In the data rows, the value 50 means zero.
Here are some numbered points:
[42 64 85 27 62 12 78 36 51 37 40 67 55 53 77 12 66 69 68 41 84 73 84 78 40 56
 19 44  0 26 83 40 21 58 65 87 30 49 57 33 26 33 72  0 54 49  7 72] 0
[41 58 72 34 59 23 67 25 37 38 31 82 64 46 80 27 55 56 61 36 74 72 66 71 43 42
 40 47 30 22 99 47 19 60 83 72 32 29 57 40 31 45 70 18 55 46  6 72] 1
[31 61  8 47 48 67 13 60 43 61 55 38 59 70 20 21 54 51  2 69 53 54 23 19 53 71
 69 64 58 61 57 34 44 45 75 28 91 47 55 73 93 83 48 89 56 61 99 77] 2
[88 60 77 45 37 57 58 61 28 65 54 35 34 71 21 30 24 59 26 78 75 37 38 62 67 63
 63 50 65 29 36 37 44 41 32 74 53 44 54 80 75  9 26 23 53 30 59 73] 3
[95 53 74 74 53 55 44 62 26 49 51 36 40 41 43 82 26 35 63 54 28 36 36 68 54 36
 50 53 66 67 22 59 78 36 31 38 38 59 48 42 62 30 37 75 39 39 45 32] 4
[36 30 33 33 29 29 61 34 94 56 74 43 30 57 66 46 59 50 33 19 40 25 41 48 11 82
  0 30 54 41 55 52 67 64 56 46  8 73 52 71 50  0 51 22 58 23 50 50] 5
[56 49 41 66 49 71 36 73 59 35 53 43 84 54 43 97 44 37 90 27 38  5 66 37 51 16
 58 76 66 99  0 63 56 35  7 52 42 35 38 11 21 82 67 21 59 76 42  0] 6
[30 61 72 38 61 17 72 16 47 48 27 75 65 46 75 28 70 59 58 27 72 73 66 81 42 49
 30 40 16 21 85 41 33 56 81 75 26 42 64 37 33 36 71  4 48 44  6 74] 7
[85 67 84 48 26 66 55 66 28 66 59 31 32 66 28 41 37 58 33 94 71 33 47 66 84 56
 70 62 61 28 53 46 42 52 46 69 69 48 49 78 78 19 36 17 55 33 67 85] 8
[49 37 38 37 32 55 45 44 68 47 48 47 39 37 55 42 46 54 10 64 37 59 24 45 45 60
 83 57 75 12 68 46 60 62 69 51 57 45 25 71 50 28 44 63 54 50 67 74] 9
[34 68 55 54 59 40 43 22 12 26 40 19 58 51 37  7 37 24 28 54 99 60 43 29 47 79
 59 44 26 68 48 21 17 59 76 50 55 53 81 36 95 54 70 28 56 68 56 78] 10
[60 35 30 59 52 37 50 50 76 48 58 46 59 43 64 76 41 55 61 40  6 47 43 86 44 45
 30 33 54 56 40 63 89 55 52 27 36 87 31 71 29 48 32 70 35 33 38 20] 11
[68 37 32 63 44 53 47 57 91 44 62 50 59 44 59 84 46 39 63 51  6 37 52 40 41 50
 35 39 54 68 32 66 81 52 43 38 69 64 42 66 23 48 32 72 42 45 40 14] 12
[61 25 36 60 48 58 56 59 84 54 61 46 45 43 68 82 53 55 64 34  6 24 44 43 41 55
 46 41 63 64 28 70 84 48 28 41 39 67 45 48 38 44 37 73 38 39 49 13] 13
[35 27 68 45 60 31 64 47 61 57 46 81 62 25 88 92 44 83 69 14 57 56 71 69 54 27
 42 67 63 33 51 26 48 57 26 62 39 41 53  4  6 65 76 28 39 48 15 34] 14
[45 67 10 49 51 62 27 73 51 61 33 40 65 82 15 23 57 33 20 66 36 63 30 26 63 57
 66 58 58 57 65 28 52 21 62 36 75 37 32 69 76 62 36 66 51 53 77 74] 15
[81 25 31 76 40 68 48 75 89 45 60 45 70 59 49 79 38 50 71 44 14 22 39 42 49 46
 40 45 65 67 32 68 78 44 21 32 57 61 19 69 23 47 32 77 24 33 44 14] 16
[35 63 65 51 63 39 41 27  0 22 32 30 55 49 38  4 31 14 21 59 90 67 51 43 48 67
 53 49 20 74 41 34 12 49 77 62 52 39 64 27 87 54 61 31 62 73 46 65] 17
[61 15 49 51 39 54 47 63 80 48 59 50 53 43 65 79 43 50 69 36 13 38 40 46 38 51
 39 46 65 56 38 68 76 58 52 34 27 63 29 91 34 35 43 78 48 38 43 19] 18
[83 50 56 67 60 59 54 50 28 59 59 50  4 34 53 59 53 40 65 78 51 81 82 62 83 49
 52 49 16 57 53 79 64 50 39 48 82 69 64 42 73 49 39 51 43 46 48 60] 19
[23 63 20 43 43 59 19 66 44 54 59 37 52 72 22 26 53 28 10 74 51 59 26 21 51 78
 71 65 63 43 72 41 48 37 62 45 62 58 56 74 90 53 50 75 47 48 99 89] 20
[36 43 61 60 67 49 33 48  2 49 51 44 53 40 15 66 23 48 21 40 53 48 19 36 64 43
 38 70 78 72 31 32 55 23 12 20 26 77 70 20 77 57 49 94 30 33 57 69] 21
New points follow, each followed by the numbers of its three nearest points above, nearest first.
[28 56 68 41 64 44 66 49 50 47 39 69 69 54 51 56 49 63 60 34 80 40 67 61 56 23
 39 65 42 35 44 33 20 40 35 79 42 27 59 27 29 77 77 13 66 63 31 32] 14 1 7
[57 66 46 36 47 46 51 71 51 53 21 60 86 83 23 47 55 70 61 38 54 38 67 57 69 39
 61 51 45 87 44 35 45 17 41 67 47 44 35 84 35 61 12 47 59 63 34 22] 15 12 16
[28 52 46 38 75 29 55 48 64 54 26 86 66 55 54 49 70 51 73 22 56 55 84 60 53 31
 45 47 25 70 56 44 37 35 24 55 21 53 56 21 11 75 57 39 64 46 25 30] 14 7 1
[14 62 45 30 54 50 49 57 66 56 53 63 60 61 43 50 64 67 45 22 68 46 64 54 17 36
 55 66 58 45 47 35 28 37 29 65 37 41 55 29 37 85 65 38 60 63 59 40] 14 1 6
[44 54 51 49 53 69 53 45 45 55 44 76 30 38 57 68 76 39 70 63 57 64 79 66 71 30
 72 54 50 46 69 57 59 84 44 49 60 61 75 23 69 76 52 72 59 87 41 62] 19 9 14
[39 55 52 43 51 59 33 49 57 37 47 59 69 16 54 58 46 52 50 36 43 41 56 43 40 45
 67 51 94 49 48 48 48 53 48 57 50 36 45 37 40 60 67 70 63 56 72 34] 9 13 18
[46 32 37 48 44 63 81 46 78 68 82 43  7 56 71 62 81 46 68 67 49 65 59 45 48 43
 39 49 31 21 68 66 41 72 63 52 92 48 50 50 36 60 55 30 46 49 71 54] 19 9 12
[60 42 71 77 55 36 37 40 14 38 46 50 70 34 37 72  9 69 51 57 33 77 47 35 50 61
 51 60 55 65 43 65 39 38 26 47 72 42 42 41 24 54 40 79 15 28 22 42] 4 21 12
[64 61 82 40 51 55 49 61 35 49 41 55 33 42 54 80 45 41 68 38 64 22 74 80 68 15
 71 48 70 43 31 52 74 55 32 48 11 53 63 22 69 43 54 52 73 80 44 45] 4 19 14
[39 25 36 57 50 34 32 37 45 39 55 64 75 28 32 77 41 69 37 41 11 99 58 29 34 60
 50 58 45 94 56 49 45 41 18 25 85 52 53 24 17 83 40 99  3 26 52 32] 12 13 21
[66 55 54 70 44 66 33 59 33 42 68 32 19 37 52 66 29 31 58 69 38 30 21 25 56 45
 72 48 82 38 26 60 71 64 52 43 53 42 31 50 69 47 67 81 52 62 77 26] 4 9 13
[22 63 36 13 54 47 47 60 58 46 28 77 55 59 49 45 68 48 53 25 58 42 70 81 51 31
 69 42 60 46 42 63 52 51 49 53 26 47 60 23 47 75 60 58 82 93 44 49] 14 1 7
